500 stands for zero in the data rows.
Every row has a hidden score from 0 to 20. What is each row's score? 10 is about the middle. The score is a weighted sum of the row's numbers plus the product of two more (or one squared), each taken from its middle value.
[594 687 376 420 465 561 528 645 749 560 820 430 631 313 321 421 537 536 591 452 527 636 586 617 505 504 615 161 659 558]: 8
[620 532 556 529 563 463 495 567 423 428 508 642 554 653 572 685 505 476 536 550 557 589 376 502 505 594 422 534 169 383]: 10
[316 500 496 559 501 374 370 316 423 428 326 642 525 494 509 560 537 440 180 604 458 387 498 728 432 594 531 425 378 466]: 11
[379 464 462 559 563 311 419 537 312 428 508 618 370 675 473 531 505 342 432 578 306 504 315 617 505 620 499 466 499 428]: 14
[620 590 423 529 533 374 370 733 590 532 387 384 554 582 542 310 505 508 591 578 458 534 559 426 327 594 561 502 465 500]: 9
[164 687 462 746 160 422 307 537 423 501 508 686 554 607 650 747 734 440 432 775 681 387 463 502 701 566 685 534 636 325]: 14
[379 532 462 420 424 422 419 379 423 428 473 536 370 526 509 498 428 536 505 628 494 470 315 617 471 620 589 502 465 558]: 12
[536 423 462 587 424 589 419 504 423 467 508 565 159 460 572 462 505 476 432 604 458 387 498 466 505 668 463 377 425 383]: 9
[468 532 675 837 687 374 558 594 375 635 387 536 458 696 674 727 380 440 536 578 458 387 498 316 740 468 589 770 499 428]: 10
[620 464 316 461 376 463 495 504 464 428 508 384 458 460 509 421 537 398 432 411 418 504 376 502 387 566 422 564 317 584]: 8
[427 562 527 309 563 561 704 537 616 532 644 384 697 165 509 373 428 672 662 452 557 504 586 591 564 316 463 502 659 608]: 8
[504 312 582 497 641 463 460 537 160 532 473 470 418 555 542 462 505 508 536 411 458 432 423 591 535 427 374 425 465 500]: 9
[427 532 496 157 376 767 307 567 729 382 568 430 718 373 433 560 317 610 591 411 458 562 530 641 590 164 463 564 425 750]: 13
[504 500 527 497 501 686 419 468 423 382 434 536 308 526 473 560 164 440 386 520 369 328 463 426 471 594 422 534 317 466]: 7
[468 375 462 529 501 463 744 504 464 611 387 470 493 607 542 373 621 563 591 362 527 589 559 534 535 620 640 534 425 530]: 8
[379 562 556 420 424 531 528 594 641 382 595 470 581 373 433 588 428 508 432 411 610 658 635 466 387 164 499 377 659 584]: 10
[645 664 376 309 376 463 370 316 375 467 434 536 458 420 509 462 595 476 471 578 557 432 423 786 681 504 615 314 531 694]: 10
[504 464 376 587 501 589 528 567 423 560 326 470 418 420 509 462 428 209 565 411 494 387 498 466 471 645 422 377 378 428]: 7
[594 160 423 372 376 686 495 379 687 560 568 430 554 494 169 531 469 536 536 411 458 700 559 591 432 379 531 466 587 732]: 9
[566 464 376 372 533 615 612 594 590 467 644 322 676 526 321 421 505 691 662 520 369 636 701 426 432 468 422 466 560 713]: 10
[468 464 316 461 617 499 460 567 375 428 434 592 493 494 542 588 380 440 180 604 458 328 423 534 471 468 561 534 499 530]: 9
[566 500 675 638 424 422 586 379 423 428 539 505 554 631 625 531 164 209 432 520 306 613 463 502 701 468 499 564 612 383]: 14
[427 590 527 529 617 374 419 428 160 467 473 642 418 607 599 560 595 563 386 520 703 432 463 617 638 645 531 534 425 466]: 7
[427 160 462 559 424 499 744 379 708 382 620 642 756 460 169 421 317 508 616 147 369 773 680 748 387 379 374 618 531 530]: 9
[379 464 462 661 563 422 558 316 375 428 387 642 458 772 509 662 754 476 471 756 557 387 559 641 387 645 422 161 378 325]: 12
[536 532 837 461 641 615 636 428 687 928 667 384 418 460 625 421 669 536 565 487 659 658 777 534 590 379 531 534 778 653]: 10
[468 423 423 420 465 463 419 537 464 560 539 727 418 526 599 560 469 536 432 674 494 328 315 502 387 594 499 425 425 383]: 12
[427 375 582 461 376 531 586 567 708 323 620 322 718 373 433 158 380 610 640 487 306 738 635 502 184 379 531 564 636 466]: 9
[379 375 462 613 424 374 612 379 464 467 473 707 631 526 509 588 428 632 505 604 458 562 611 687 387 379 159 770 560 383]: 11
[427 562 462 497 376 374 558 428 375 657 434 707 370 582 509 531 380 536 471 520 369 432 586 534 471 536 640 466 465 428]: 12
[379 590 462 613 730 499 495 468 533 382 434 536 308 607 625 560 428 440 536 604 610 534 423 502 471 620 422 377 465 558]: 13
[566 375 527 372 376 499 612 620 687 560 595 430 718 420 321 158 469 610 743 147 557 589 611 378 660 379 463 592 636 530]: 7
[468 562 527 802 501 311 586 316 500 428 326 536 370 772 572 560 567 398 471 520 527 328 376 378 432 712 561 688 425 325]: 7
[668 641 556 157 376 767 586 428 729 382 709 536 792 313 384 373 505 563 505 299 494 534 658 617 535 427 531 377 587 817]: 10
[468 375 423 461 533 531 307 504 464 467 326 470 458 555 384 462 469 440 505 452 418 470 376 426 432 468 422 425 378 325]: 9
[504 375 316 613 501 499 558 468 464 428 387 592 370 607 599 531 469 440 386 652 369 534 376 502 721 504 561 314 425 466]: 14
[427 687 527 309 465 499 636 537 423 718 434 430 525 373 572 462 537 610 505 550 458 679 530 502 638 427 561 466 531 466]: 11
[536 590 556 559 424 422 704 669 533 611 568 430 631 526 542 310 469 652 505 452 494 387 498 502 387 566 422 425 659 558]: 8
[504 562 316 309 465 663 155 316 590 467 508 618 607 373 321 462 469 440 536 362 458 387 530 786 614 379 589 161 499 608]: 10
[536 464 527 372 533 531 307 468 464 560 434 618 370 607 542 588 505 398 180 487 494 387 376 617 471 668 561 377 378 466]: 10
[566 500 556 461 160 589 660 504 708 586 620 430 631 165 384 421 317 632 640 452 584 636 586 426 564 427 374 425 531 653]: 9
[566 423 631 461 533 311 558 594 687 560 595 430 607 420 169 421 317 632 704 411 527 534 559 641 387 536 374 618 465 631]: 5
[379 532 496 661 424 463 370 468 464 428 434 536 581 460 433 560 505 342 536 604 557 562 463 502 505 504 311 466 378 558]: 10
[316 464 423 613 376 374 495 468 562 428 473 384 581 420 321 462 380 632 432 362 306 613 498 316 564 468 374 688 560 653]: 12
[566 616 805 461 563 374 682 164 500 657 644 384 607 460 599 421 469 342 591 299 851 589 759 426 471 594 311 377 908 466]: 6
[427 590 527 497 533 463 528 537 423 179 326 505 370 555 572 531 505 342 505 452 494 387 530 564 505 566 463 425 425 466]: 7
[566 423 631 420 563 640 460 428 533 635 508 470 607 165 321 421 317 744 591 452 369 534 498 316 660 316 589 592 531 713]: 9
[645 616 695 529 313 728 586 567 708 501 508 322 458 373 384 373 537 652 536 362 584 589 559 316 387 468 615 534 612 584]: 12
[504 500 675 559 641 499 528 428 500 586 688 430 631 313 433 421 469 536 536 578 458 613 759 466 327 427 615 425 760 530]: 8
[468 641 316 420 465 531 307 428 641 382 644 430 756 420 384 373 595 476 640 411 494 534 498 564 387 379 463 377 681 558]: 8
[504 641 582 529 563 422 636 316 375 382 508 536 458 526 542 462 505 440 180 652 557 328 635 534 327 809 531 466 378 325]: 10
[536 562 556 461 501 561 370 594 423 323 508 642 458 526 509 531 537 342 386 628 557 504 530 534 505 468 422 592 169 383]: 12
[594 464 462 638 563 422 528 428 500 635 473 618 370 555 625 462 537 476 505 604 584 328 423 502 471 620 422 502 317 428]: 10
[468 532 462 613 665 561 419 567 375 501 508 592 370 420 599 639 595 209 180 550 557 432 423 426 432 504 463 564 425 383]: 10
[379 375 376 529 501 422 660 316 641 382 508 536 607 526 599 310 595 508 565 487 458 562 423 687 471 427 463 592 531 428]: 11
[536 500 462 309 313 804 370 567 664 382 508 430 554 313 169 421 317 709 432 452 458 589 463 502 590 164 422 534 465 713]: 8
[504 500 527 497 617 531 307 468 423 501 620 664 418 582 509 560 734 476 386 628 557 387 167 591 660 594 640 425 425 466]: 13
[468 423 376 497 313 531 764 316 729 382 568 505 949 313 321 373 317 342 862 362 306 773 635 821 564 468 311 688 681 653]: 10
[504 532 527 613 563 499 460 428 423 179 326 470 554 494 509 531 469 440 180 578 418 589 498 378 564 536 499 564 560 383]: 11
[594 641 462 420 465 531 660 594 729 382 595 175 581 313 384 421 537 536 640 452 527 613 658 378 535 566 499 466 741 530]: 6
[504 500 582 497 313 499 660 504 500 532 667 175 607 313 433 421 469 691 536 411 418 613 611 502 432 427 422 564 702 631]: 8
[536 562 653 497 424 499 528 504 687 657 473 384 654 420 321 531 317 563 616 299 306 700 635 378 660 379 374 592 587 530]: 8
[427 500 496 559 313 499 612 428 687 501 595 470 843 373 384 498 317 536 704 299 369 884 721 564 327 427 374 534 499 674]: 19
[753 664 496 461 591 531 460 713 708 532 688 175 654 460 433 310 567 807 684 299 557 636 635 466 471 536 499 377 499 608]: 5
[468 423 556 529 424 463 783 620 533 467 644 384 676 607 433 421 595 632 640 411 306 679 635 316 327 468 531 502 465 631]: 13
[427 312 316 420 533 422 495 468 464 501 326 430 308 373 433 560 428 342 505 487 306 470 167 466 432 594 561 466 560 383]: 9
[594 500 376 613 563 463 370 504 312 323 179 505 458 494 433 462 380 476 432 716 557 328 423 466 432 504 374 466 425 558]: 8
[566 423 423 587 465 531 528 468 464 467 434 470 418 582 625 498 505 476 536 550 557 470 423 466 387 620 589 425 425 183]: 10
[379 423 582 638 501 499 495 428 464 428 434 384 370 555 542 639 428 398 432 578 369 328 463 166 387 566 463 666 465 325]: 8
[427 590 462 613 501 311 460 537 641 323 473 686 493 607 650 462 621 209 432 520 527 432 530 466 535 566 422 564 587 500]: 10
[468 423 556 309 641 463 460 504 533 467 387 592 458 555 572 560 469 342 326 550 584 432 376 564 505 468 422 534 465 383]: 11
[772 708 556 420 533 872 155 504 805 823 820 470 654 373 321 158 734 508 591 520 763 700 635 708 614 164 640 314 702 848]: 17
[379 562 675 529 563 463 460 537 464 560 539 384 554 460 321 373 469 536 591 362 494 432 759 378 432 594 640 502 681 500]: 5
[504 312 462 461 465 311 419 620 464 501 387 470 493 653 473 639 380 476 471 578 527 432 376 378 432 468 463 502 465 428]: 12
[427 423 527 613 665 463 495 428 312 635 434 505 370 526 696 560 567 476 505 411 659 387 530 564 638 668 615 377 531 500]: 8
[468 641 582 461 465 663 586 567 533 467 767 322 581 494 433 373 380 727 565 487 418 589 680 378 387 468 531 377 560 694]: 12
[504 562 376 559 533 463 419 504 500 428 473 505 418 653 509 462 567 508 326 411 494 470 423 564 387 645 463 425 317 466]: 8
[504 500 582 497 641 499 495 620 375 428 179 642 418 696 572 588 505 508 505 452 527 534 463 426 471 566 422 534 317 466]: 9
[536 616 376 372 376 728 370 537 423 467 434 592 554 165 509 498 537 209 505 550 458 432 423 687 638 504 561 502 317 608]: 15
[594 532 496 461 465 422 558 468 500 382 620 592 418 165 433 531 469 476 536 411 418 562 586 502 432 427 531 466 659 584]: 7
[536 500 788 705 841 374 636 468 312 586 539 430 370 840 674 614 505 440 505 716 610 504 423 316 505 316 589 807 560 383]: 9
[379 423 462 559 591 374 528 468 464 501 387 618 370 494 625 614 380 398 386 578 557 504 315 316 471 427 422 534 499 183]: 10
[379 423 675 613 313 463 419 504 729 323 326 384 756 460 384 498 317 691 591 362 369 589 635 316 535 379 374 807 465 500]: 8
[468 312 376 420 563 463 586 468 500 179 473 505 418 494 650 373 469 476 565 628 494 328 315 591 590 536 463 592 499 466]: 9
[316 768 527 497 376 374 370 428 687 501 688 505 493 494 509 310 537 398 724 411 557 534 740 564 471 427 422 161 681 584]: 13
[566 464 527 587 465 374 660 504 533 467 473 505 418 420 433 531 537 536 565 756 306 534 463 534 638 536 463 666 317 466]: 11
[427 423 316 529 465 463 307 645 312 501 387 536 418 526 473 531 537 587 326 550 494 432 498 502 535 594 615 534 317 608]: 10
[468 464 376 529 313 499 724 669 500 501 644 430 493 526 509 498 428 610 505 411 494 613 530 466 432 536 499 592 499 428]: 11
[468 532 496 613 641 311 307 379 375 586 568 642 370 460 625 373 595 342 471 696 659 470 498 426 505 536 531 534 425 466]: 10
[733 464 715 587 999 531 612 567 375 900 539 470 493 631 814 614 505 342 565 652 557 534 586 378 505 645 748 642 560 325]: 10
[164 729 376 461 591 728 370 567 423 657 508 747 370 582 599 498 595 398 432 604 610 432 167 641 740 468 822 534 425 466]: 11
[536 423 556 726 665 499 419 428 375 532 473 565 308 696 542 727 380 342 471 652 610 432 611 378 614 566 561 534 499 466]: 9
[316 500 582 461 424 615 495 620 664 179 508 505 756 373 169 614 380 760 662 411 154 756 498 426 432 379 422 642 317 584]: 9
[379 687 376 684 424 589 155 428 500 467 473 707 159 526 599 685 567 508 432 861 584 185 463 564 793 645 748 592 499 500]: 11
[566 464 496 559 376 531 704 504 687 428 473 384 607 582 169 373 537 691 762 487 527 613 759 466 564 427 422 425 531 653]: 6
[504 375 462 587 424 663 495 379 423 501 434 536 418 631 572 531 469 476 505 452 557 470 423 564 471 468 499 502 317 428]: 9
[427 532 496 497 563 531 528 645 500 532 508 430 581 526 321 421 505 476 505 452 584 613 423 426 471 468 463 564 499 466]: 6
[594 749 607 461 424 640 528 809 664 611 644 322 525 494 384 158 537 807 536 362 458 562 635 378 387 379 640 314 531 466]: 9
[504 423 423 587 376 422 419 504 533 560 508 536 418 607 509 531 469 536 471 520 527 432 376 378 387 645 615 564 499 466]: 9
[468 532 462 372 313 640 682 504 687 501 644 384 718 494 473 560 469 610 724 362 306 700 559 466 387 316 422 592 741 530]: 13
[536 532 556 529 465 463 612 594 590 560 620 322 631 526 572 421 428 563 536 452 557 562 498 466 432 427 531 592 587 530]: 9
[316 423 462 661 641 561 460 537 464 560 326 618 458 582 572 662 645 440 505 578 494 432 376 534 471 566 561 466 636 325]: 11
[504 160 423 461 465 640 419 504 641 467 434 592 581 420 384 421 428 536 684 362 584 700 635 502 432 316 159 425 612 674]: 11
[620 464 556 420 617 499 460 504 375 467 539 430 370 607 542 498 469 610 432 578 418 328 315 591 327 691 422 502 499 428]: 7
[316 500 556 559 617 422 460 428 375 532 539 592 458 675 674 614 537 476 471 550 681 470 498 378 590 594 589 564 465 383]: 10
[668 464 423 461 501 561 460 537 500 532 508 430 525 582 384 498 595 398 471 487 494 328 463 502 387 566 374 564 465 428]: 8
[504 464 527 613 501 531 460 428 312 428 508 592 554 494 599 462 567 440 386 299 458 470 167 564 564 620 615 466 378 466]: 9
[468 423 423 661 641 499 586 567 533 532 387 505 159 555 650 588 567 398 386 550 494 387 530 466 387 427 561 592 425 428]: 9
[536 532 770 684 687 311 724 620 423 698 434 430 607 607 674 560 380 508 814 452 527 658 740 426 505 468 422 807 560 530]: 12
[536 423 316 497 533 374 612 567 500 428 473 505 458 526 433 310 469 440 386 362 369 387 423 426 535 566 374 314 317 558]: 9
[468 464 376 529 376 615 419 468 590 532 326 536 370 526 473 685 567 476 432 550 527 432 498 534 614 468 422 377 560 631]: 10
[316 423 462 461 501 499 495 468 464 501 387 536 493 607 674 421 505 440 505 520 584 387 376 466 505 427 311 425 378 428]: 12
[536 312 582 461 424 374 495 567 500 428 326 384 493 555 509 498 428 440 386 652 584 470 463 426 590 566 463 425 378 466]: 10
[504 464 582 726 533 463 586 645 423 532 508 565 525 555 674 747 317 536 505 550 458 432 463 316 681 536 615 807 531 183]: 9
[566 423 496 613 533 531 495 504 312 501 434 470 418 631 473 531 469 440 536 487 494 534 315 564 327 594 374 377 531 383]: 8
[316 160 496 765 313 422 558 316 500 382 434 707 554 555 572 588 380 536 326 411 369 589 530 728 505 594 463 842 499 325]: 11
[468 464 582 638 501 589 558 620 708 560 595 430 631 373 384 373 317 563 536 487 458 470 530 591 638 504 640 425 560 500]: 8
[379 500 316 497 376 499 419 537 500 467 387 727 458 675 650 531 469 508 505 628 659 432 498 534 432 594 463 502 378 428]: 12
[504 464 556 497 563 463 528 753 464 467 434 384 418 675 738 421 754 652 471 411 494 534 559 316 564 620 640 502 378 325]: 11
[594 312 376 559 687 159 419 537 160 501 387 470 370 555 542 531 595 440 180 520 418 432 498 564 387 712 499 534 465 466]: 8
[566 532 556 420 376 531 682 753 562 428 709 470 697 420 509 158 537 632 662 299 527 719 530 502 471 468 499 502 612 584]: 8
[427 500 527 372 376 499 528 379 708 532 620 505 554 373 433 498 567 672 505 362 369 636 530 664 184 427 422 502 636 653]: 12
[504 375 527 559 376 499 460 504 423 560 179 430 458 555 674 588 595 508 505 487 494 185 423 617 471 594 615 564 317 428]: 11
[594 562 556 309 313 615 612 468 687 382 620 470 581 420 433 310 595 587 724 362 458 773 680 641 387 379 311 592 659 466]: 10
[427 500 496 497 665 561 495 504 423 532 434 322 493 607 674 588 537 610 326 604 494 432 463 502 535 620 561 425 465 466]: 10
[427 375 695 705 641 463 586 428 423 678 539 384 418 772 796 560 645 209 432 452 723 387 498 378 432 691 685 592 681 383]: 7
[316 532 582 461 563 374 528 316 500 323 568 505 581 653 473 310 537 508 536 550 418 534 530 378 432 536 499 466 425 584]: 11
[566 423 462 559 563 374 460 567 375 532 434 470 525 555 473 373 428 342 536 487 584 387 376 316 327 566 422 502 499 325]: 7
[316 500 462 587 376 561 704 428 641 428 644 470 654 460 542 421 380 342 591 411 306 719 559 591 387 379 311 564 499 500]: 18
[645 562 462 559 533 561 558 713 533 428 644 322 554 420 509 462 567 652 616 487 557 562 423 502 387 504 499 534 587 500]: 6
[427 749 376 497 641 561 307 428 464 586 539 664 525 582 718 531 669 440 326 674 723 432 376 426 826 691 685 534 612 530]: 12
[427 616 376 372 313 561 460 316 464 586 667 470 607 460 433 462 595 398 536 487 610 534 658 708 471 379 589 314 659 674]: 10
[566 641 715 587 730 159 460 468 423 698 473 536 308 675 814 588 691 398 616 578 703 470 559 378 432 504 748 502 702 428]: 10
[427 590 376 309 313 422 636 379 641 532 667 642 554 420 433 421 505 587 536 299 584 613 559 316 535 379 615 502 587 608]: 9
[504 729 423 372 376 561 660 645 500 532 539 430 581 460 509 373 621 610 640 487 610 504 635 426 505 468 561 466 425 500]: 9
[594 423 527 420 465 422 495 620 500 323 434 430 159 494 473 560 537 476 432 550 458 185 376 166 505 427 374 502 378 428]: 9
[427 768 556 587 501 615 419 468 423 560 179 783 493 494 625 685 567 563 432 628 494 470 498 426 809 566 707 688 531 584]: 17
[566 375 527 497 617 311 558 428 312 560 434 565 458 582 433 462 469 209 536 550 458 504 463 466 387 620 707 592 531 558]: 8
[504 160 462 420 376 422 370 567 500 428 387 430 418 607 384 498 469 476 386 411 527 534 463 466 184 468 463 314 378 428]: 10
[566 423 462 497 465 561 660 428 749 323 729 384 737 373 321 462 469 632 662 411 306 562 680 564 535 164 463 534 612 325]: 9
[861 708 734 461 709 786 460 620 533 955 539 322 525 373 696 685 669 440 830 550 635 562 635 426 776 316 748 534 612 631]: 17
[566 375 853 420 617 531 528 537 500 737 539 536 654 526 572 310 645 398 505 362 635 470 777 466 387 427 561 534 722 584]: 14
[536 687 582 309 501 561 495 468 533 428 729 536 631 313 384 560 469 632 471 520 723 562 498 564 590 427 463 466 741 631]: 8
[468 664 527 372 465 640 460 379 500 467 508 565 370 420 433 531 469 440 326 411 418 387 463 687 471 620 422 502 465 500]: 7
[594 375 376 559 665 374 612 468 423 467 387 384 370 313 650 531 537 476 432 362 527 504 376 502 505 691 422 592 317 383]: 6
[164 375 853 559 424 159 495 379 533 657 508 430 458 555 433 421 537 536 386 362 369 589 777 426 432 468 463 688 560 500]: 12
[316 500 423 420 313 463 495 164 533 382 508 536 418 555 384 310 537 610 386 578 610 534 530 502 432 504 374 466 587 631]: 9
[468 464 376 497 465 589 460 164 375 467 508 384 458 555 473 685 380 536 386 411 527 534 376 534 471 566 499 314 378 466]: 11
[379 641 462 587 641 531 460 468 375 532 644 707 370 420 625 531 595 476 471 550 584 432 423 617 701 504 561 502 531 383]: 10
[620 423 582 638 533 374 528 468 423 501 473 430 607 675 674 560 567 563 536 604 610 432 559 564 614 620 499 618 378 466]: 9
[691 590 926 559 563 463 528 537 464 586 568 430 554 460 433 498 567 536 640 452 527 700 658 316 505 427 374 425 659 500]: 13
[427 562 527 529 376 499 460 428 464 560 508 384 581 313 572 706 428 587 505 550 527 387 376 502 564 594 589 564 465 558]: 9
[316 500 423 461 501 422 419 620 562 467 434 430 458 631 542 614 428 476 471 578 527 387 498 664 432 379 615 502 587 428]: 14
[504 532 527 420 501 561 612 504 464 501 434 470 581 494 572 462 469 587 386 674 527 470 376 466 432 468 499 502 465 383]: 12
[427 532 423 309 160 728 460 428 840 382 595 536 654 420 473 498 469 536 471 299 418 534 586 664 590 316 374 425 531 891]: 15
[504 375 527 559 533 531 528 567 464 428 326 592 418 555 542 706 380 440 505 520 494 387 463 564 505 427 463 592 169 428]: 9
[468 423 496 309 465 499 528 567 423 586 387 686 525 607 473 498 469 398 505 652 681 387 376 378 614 504 531 502 317 383]: 13
[468 375 496 529 465 422 586 594 375 501 387 505 525 631 542 373 380 440 432 362 369 504 498 426 184 504 374 502 465 383]: 10
[316 616 496 529 501 499 460 379 464 467 539 707 370 582 572 462 621 398 386 652 557 328 376 564 681 504 640 564 560 530]: 11
[468 160 631 497 501 561 704 504 533 560 539 470 654 460 384 462 505 508 662 299 458 613 635 466 535 379 463 592 612 694]: 8
[712 423 423 309 501 786 370 567 590 501 434 592 458 460 509 531 505 342 536 628 369 387 315 466 776 316 728 534 378 713]: 14
[939 889 316 309 533 589 528 909 590 885 568 322 458 460 572 310 645 917 662 550 458 432 530 378 564 379 685 161 425 631]: 11
[566 664 316 372 641 561 155 468 464 532 434 618 458 526 625 685 645 342 386 736 418 432 423 641 535 536 589 502 465 500]: 12
[427 464 496 372 424 499 495 567 590 532 620 470 554 460 321 531 505 476 536 411 527 562 423 591 505 504 499 534 531 653]: 9
[504 590 496 372 424 374 460 537 500 428 473 384 493 555 650 639 621 610 565 487 527 504 498 426 505 316 615 642 499 383]: 10
[594 562 423 559 563 499 528 567 423 428 434 536 493 460 542 560 567 536 471 578 494 534 423 426 432 427 663 502 378 466]: 10
[691 729 496 157 465 615 586 773 708 755 644 322 654 526 433 421 469 792 565 362 527 589 635 502 327 379 499 502 531 584]: 8
[427 464 582 497 563 531 155 537 423 501 434 565 418 526 572 462 537 398 386 550 458 432 498 426 432 594 463 592 425 428]: 10
[536 375 527 497 465 159 636 468 423 382 179 505 418 653 473 462 505 398 386 362 494 504 498 534 505 468 499 502 317 428]: 8
[427 500 423 613 563 561 370 504 375 501 508 592 370 526 572 560 505 440 386 604 635 387 423 466 564 668 374 377 560 383]: 8
[468 687 527 529 533 561 307 379 533 467 508 592 607 653 542 373 713 587 326 652 527 432 423 728 564 468 589 314 499 608]: 14
[427 423 376 420 563 499 528 379 160 532 473 565 418 526 625 498 469 342 471 604 635 470 530 466 505 566 561 377 425 500]: 10
[316 532 607 529 501 463 419 594 464 560 434 686 370 526 572 588 537 508 432 487 584 387 586 316 638 536 728 466 317 383]: 11
[379 500 462 587 533 463 495 428 533 635 595 565 493 526 473 421 595 398 326 487 557 432 376 534 590 594 374 466 378 530]: 9
[379 375 582 559 160 422 660 316 590 382 568 430 458 420 384 462 428 476 505 487 458 658 498 664 535 427 159 592 531 428]: 9
[379 464 753 661 665 311 370 316 375 635 387 430 370 631 738 588 810 209 616 696 703 470 530 466 471 620 499 618 317 466]: 12
[164 500 582 372 465 561 528 537 664 382 767 384 718 373 433 421 505 610 505 411 369 823 611 708 471 427 463 425 587 500]: 14
[427 464 423 497 533 463 370 537 533 586 326 618 370 494 542 560 537 342 471 578 527 432 376 502 681 594 663 502 465 428]: 11
[468 464 527 461 617 499 460 316 500 611 595 470 607 420 321 531 380 536 471 550 557 432 463 378 535 379 463 502 587 466]: 7
[504 641 527 587 563 499 307 567 464 501 595 592 370 526 542 639 621 440 432 696 494 185 376 316 590 566 589 466 425 428]: 12
[504 464 423 613 563 561 370 468 533 428 434 565 370 607 509 588 317 398 536 652 584 432 315 466 638 620 463 314 636 466]: 10
[536 590 527 497 465 499 586 567 641 428 785 322 581 313 542 421 380 587 616 362 527 738 586 664 387 468 531 502 587 608]: 12
[668 500 376 372 376 499 660 537 590 501 508 384 493 373 509 421 505 508 471 520 557 470 463 502 471 594 615 377 587 500]: 8
[668 532 805 684 591 463 460 504 464 560 473 565 370 772 758 588 861 563 536 696 703 432 658 564 387 827 685 425 612 383]: 18
[468 562 423 638 591 561 419 594 464 501 508 618 370 494 473 639 621 476 432 604 610 470 559 534 638 468 589 688 465 466]: 9
[468 562 423 587 376 499 370 504 533 560 387 536 458 582 542 421 537 440 432 578 557 504 376 617 505 620 463 466 499 500]: 10
[504 160 556 587 160 531 660 468 708 467 568 505 905 494 473 373 428 672 684 299 418 823 611 664 432 427 463 688 531 584]: 13
[427 562 527 420 501 311 586 594 312 611 387 384 493 373 473 588 317 476 536 520 369 387 376 426 327 691 463 502 425 428]: 9
[594 532 316 157 424 531 419 316 616 428 620 618 676 373 321 421 595 476 386 147 306 470 498 708 432 316 463 161 465 784]: 10
[504 423 423 613 563 531 495 468 533 382 387 565 525 582 572 560 537 508 180 628 494 432 376 426 432 668 374 502 465 383]: 11
